[-11 24 -25 -16 -11 -13 -19 11]
[27 19 22 26 5 -18 10 6]
[18 -8 31 22 8 -4 17 -12]
[-1 6 -4 0 0 3 0 -2]
->
[-1 6 -4 0 0 3 0 -2]
[-11 24 -25 -16 -11 -13 -19 11]
[27 19 22 26 5 -18 10 6]
[18 -8 31 22 8 -4 17 -12]

[5 0 -4]
[6 26 -2]
[4 17 -4]
[5 12 -4]
[6 34 4]
->
[6 34 4]
[5 0 -4]
[6 26 -2]
[4 17 -4]
[5 12 -4]

[-3 -14 12 -22 -6 36]
[-3 -4 -15 2 8 -30]
[-2 -4 -16 0 7 -29]
[-5 5 -21 11 4 -40]
[-2 -5 -14 -1 8 -27]
[-6 10 -13 9 -4 -24]
[-3 -4 -15 2 8 -29]
[-1 -7 -14 -3 7 -24]
[-3 -14 12 -20 -5 33]
[-6 10 -12 8 -6 -20]
->
[-6 10 -12 8 -6 -20]
[-3 -14 12 -22 -6 36]
[-3 -4 -15 2 8 -30]
[-2 -4 -16 0 7 -29]
[-5 5 -21 11 4 -40]
[-2 -5 -14 -1 8 -27]
[-6 10 -13 9 -4 -24]
[-3 -4 -15 2 8 -29]
[-1 -7 -14 -3 7 -24]
[-3 -14 12 -20 -5 33]

[-17 -9 17 0 -5 -4 -16 1 -9 7 18 3 24 5]
[-23 -14 25 2 -7 -8 -26 0 -12 12 28 8 34 9]
->
[-23 -14 25 2 -7 -8 -26 0 -12 12 28 8 34 9]
[-17 -9 17 0 -5 -4 -16 1 -9 7 18 3 24 5]

[-23 -6 -31 39 18 28 26 -22 -33 29 -31 33 28]
[-8 1 -14 -3 -3 1 -2 -16 -14 -5 -15 -4 1]
->
[-8 1 -14 -3 -3 1 -2 -16 -14 -5 -15 -4 1]
[-23 -6 -31 39 18 28 26 -22 -33 29 -31 33 28]

[5 -6 11 9 7 0 1 13 2]
[-5 -14 -4 -3 4 -2 16 -4 -7]
[-10 -22 2 -2 2 14 14 -6 -8]
[0 -17 -9 -6 -11 2 6 3 4]
[22 3 -10 35 9 15 -11 -1 -10]
->
[22 3 -10 35 9 15 -11 -1 -10]
[5 -6 11 9 7 0 1 13 2]
[-5 -14 -4 -3 4 -2 16 -4 -7]
[-10 -22 2 -2 2 14 14 -6 -8]
[0 -17 -9 -6 -11 2 6 3 4]
